Each named turn below is shown by a few rows before and after it. Which turns, in which order, take the first row of each later pair to the second? The first pair is answered.
zigoz:
[ 28  22   7   2 -35   3   3   8 -12 -31 -33  -4  -2 -38] |-> [ 29  23  10   1 -35   1   8   7 -11 -31 -30  -1  -3 -38]
[-19  15  26  19 -45 -14   9  35 -38 -14 -41  22  27   7] |-> [-16   9   7  26 -38  -6  -3  31 -37 -12 -52  17  31   4]
[  9   1  37  -8   5 -11  26   0  23  13  27  -3  -6  -7] |-> [  3  14  40   0   4 -10   7  14  16  20  31 -10  -4  -1]
[ 23  15  -4  13  -5  31   6 -27  10  -7 -18 -10  16  -9] |-> [ 28  13   1   6  -6  26  16 -28  12 -10 -10  -6  12 -10]
gif:
[-42  33  42 -23 -11   3   1  33 -25 -15  60  16 -20  26] |-> [ 12  39  56  10 -31 -27  34   8  11  13   1 -15 -40 -45]
[ 14  30  10  27  12  -9  -6  -6   8  16  -3 -25 -19 -43] |-> [-32  -6  -2  -9  50 -15  20  -3  12   5  11   5  -3  19]
[ 36   9 -28  -8 -35   6   1   1 -13 -30  -6  -5 -13 -16] |-> [ 17 -18 -33 -23 -10  -6  37  -5   2 -27 -15   7  -5  11]
momob:
[ 37 -45 -52  19  23  -6 -10  -5  37 -11   1   1   9  -4] |-> [ 48 -29 -13  32   8 -31   4  -3  54  13   4  -9  -7 -18]
[ 48 -12 -23 -11  -6   8   0 -45  18 -10  -4  -6 -22 -54] |-> [ 48   4   8 -13 -22  -3   3 -36  15  -5  15  -5 -33 -54]
[-34  15  11  -2  -2  11 -36  39 -38 -10  12  16  24  42] |-> [-31  -9 -31   2  21  20 -36  21 -25  -6 -30   4  36  33]
Now pairs of rows:
Between the rows of a pair lie two turns.
[ 15   5  -8 -18  -7  13   4 -15  -9 -19   4   8   9 -24] |-> [  8  -1 -10 -24  -3  14   4 -14 -10 -25   9  11  14 -15] : gif, gif
[ 12 -11  54  -6 -11 -13   5  24 -15  24  35   8  -2  38] |-> [ 60  -5  31  16 -33   0 -10   6 -14  22  -7 -13  -3 -24] : momob, gif
[  7  11 -37  48   1  -8 -13  -9   9  15 -20 -37   8 -15] |-> [ -3  41  13  34 -25 -15 -17  14 -12   8  37 -20  -4   1] : momob, momob
[ 27   0 -34  24  -6  21 -33 -10  -5  -1 -47 -28  11 -37] |-> [ 25  38  35  23 -41   3 -25  15 -12   6   7 -18 -12 -35] : momob, momob
[ 32  24  29  -4  22 -10 -16 -20   3  17  13 -14 -29 -50] |-> [ 13  -2  32 -28  41 -31  29 -24  16  11   9   7 -24 -18] : momob, gif
[ -2  16   6   4   8  18 -49  -2  -5   9  72 -12 -15  15] |-> [  4  -6 -38  14  27  31 -59 -15   3  11  33 -23  -4   3] : zigoz, momob
[ 47  14   0  19   1   2 -20 -16   8  66 -44  12  11 -40] |-> [ 24  42  36 -11 -28  15 -39  12 -35  38  31  42  11  -3] : momob, momob
[-26  -5 -24 -26  -4  -2  19   0 -38 -20 -35   7   5  13] |-> [ -1  14 -21 -15 -24   5   5  -2 -45 -24 -38  -3  -2 -17] : gif, zigoz
[-23  27  13  20  20  12 -52  11   9  50  38 -35  -7  15] |-> [ -1  -6 -49  11  44  31 -46 -22  20  31   1 -39   4  -3] : zigoz, zigoz
[ 27   6 -27  10  11  28 -16   9  -1 -22  29 -10  -9 -23] |-> [ 31   2 -19  -1  10  19   4  -1   3 -30  35  -2 -13 -26] : zigoz, zigoz
[-40   5  36 -32   5 -22  36  10   6 -12  41  29  12  67] |-> [  4  48  13 -11 -43  27 -41  12 -42 -37  45  12  13   8] : gif, momob
[ -4  13  33 -33 -30 -43  41 -15 -14 -25 -21  30  -7  14] |-> [-23  43  44  -1 -38 -31 -12  19 -36   1 -19  13   2  28] : zigoz, zigoz
[ 10  11 -22  21  16   5 -10  16   7  20   1 -21  -5  33] |-> [  8  20  -7  22   8   0  -7  19   7  23  11 -22  -9  31] : momob, momob
[  5  -8  10 -13  -3 -24  41  -9  14  -4  -6  22  -4   7] |-> [-11   0  15 -17  -6 -14  22   7  -9 -12  15  34   4  29] : zigoz, momob
[ -3 -11 -12  -1  17 -17  18 -29   6   4 -36  -7   8 -17] |-> [ -6   5  25 -12  -1 -29  34 -20   6   2  -4   4  -6 -16] : zigoz, momob
[ 24   1 -64 -10  33  22  21 -24   3  -1 -50 -20  -3 -12] |-> [ 29  55  39  -4 -16 -17  38   4   4  25  11 -17 -39 -22] : momob, momob
[ 17  22  35  16 -53  -9  -9  18 -30  -6 -17   1   3 -27] |-> [  9  20  14  15 -49   7 -31  21 -45 -15 -19   3  15 -19] : zigoz, momob
[ 40   4 -22   7 -39  30 -18 -13 -25 -22 -16   2   2 -51] |-> [ 42  17  -4   8 -49  18 -14  -6 -22 -15  -9   1  -6 -55] : momob, momob
[ 13  37  29 -26 -25 -10  28 -18  46   1  20 -14   1  -8] |-> [-16  31  33 -28 -11 -14  29  -4  46   8  19  -9   6  25] : zigoz, gif
[  5   2   5  -7   1 -14  20 -15   0 -10   1  -2  -3 -16] |-> [ -7  -2 -15 -12  14   1   5 -13  -7 -18   5   0   7  -1] : gif, momob
[ 21   4 -23 -10 -29   6 -20  -3  12 -36 -38  11  28   8] |-> [ 24   1  -8  -4 -26 -12   1  -8  31 -19 -52   0  22   0] : gif, momob
[ 12  -4  32   7  21 -42  50  -2  36  61  11  -6 -29  17] |-> [-22  -2 -32 -12  31  31 -32  16 -25  18  51  11   4  59] : gif, momob
[-23  21  49 -14 -18  -4 -11  18  20  33  52  -2 -16  13] |-> [-38   1  -7 -30   0  35 -44  16  -7   7  43   8  12  34] : momob, zigoz
[-10 -19  17  21  30 -19   8 -18  10  21   8   3 -20  14] |-> [-15  -5  24  22  24 -13 -10  -6  -5  20  21   4 -20  23] : momob, zigoz
[-19  -6   1 -33 -23 -11  25  10 -26 -33  21  43  18  13] |-> [-17 -24 -17 -35  -9 -14  36  -1 -16 -32   2  41  23  12] : momob, zigoz
[  3  -6  16  26   3 -25  20  -7  30  30 -28 -14 -11  -9] |-> [-20   9  45   3 -11 -20  13  14   6  16  27  10 -12  24] : momob, gif
[-28  19  29 -13  -2 -15  26   5   3  -8  42  11   0  34] |-> [ -8  35  12  -9 -23  13 -11   7 -24 -28  44   7   5  11] : gif, momob
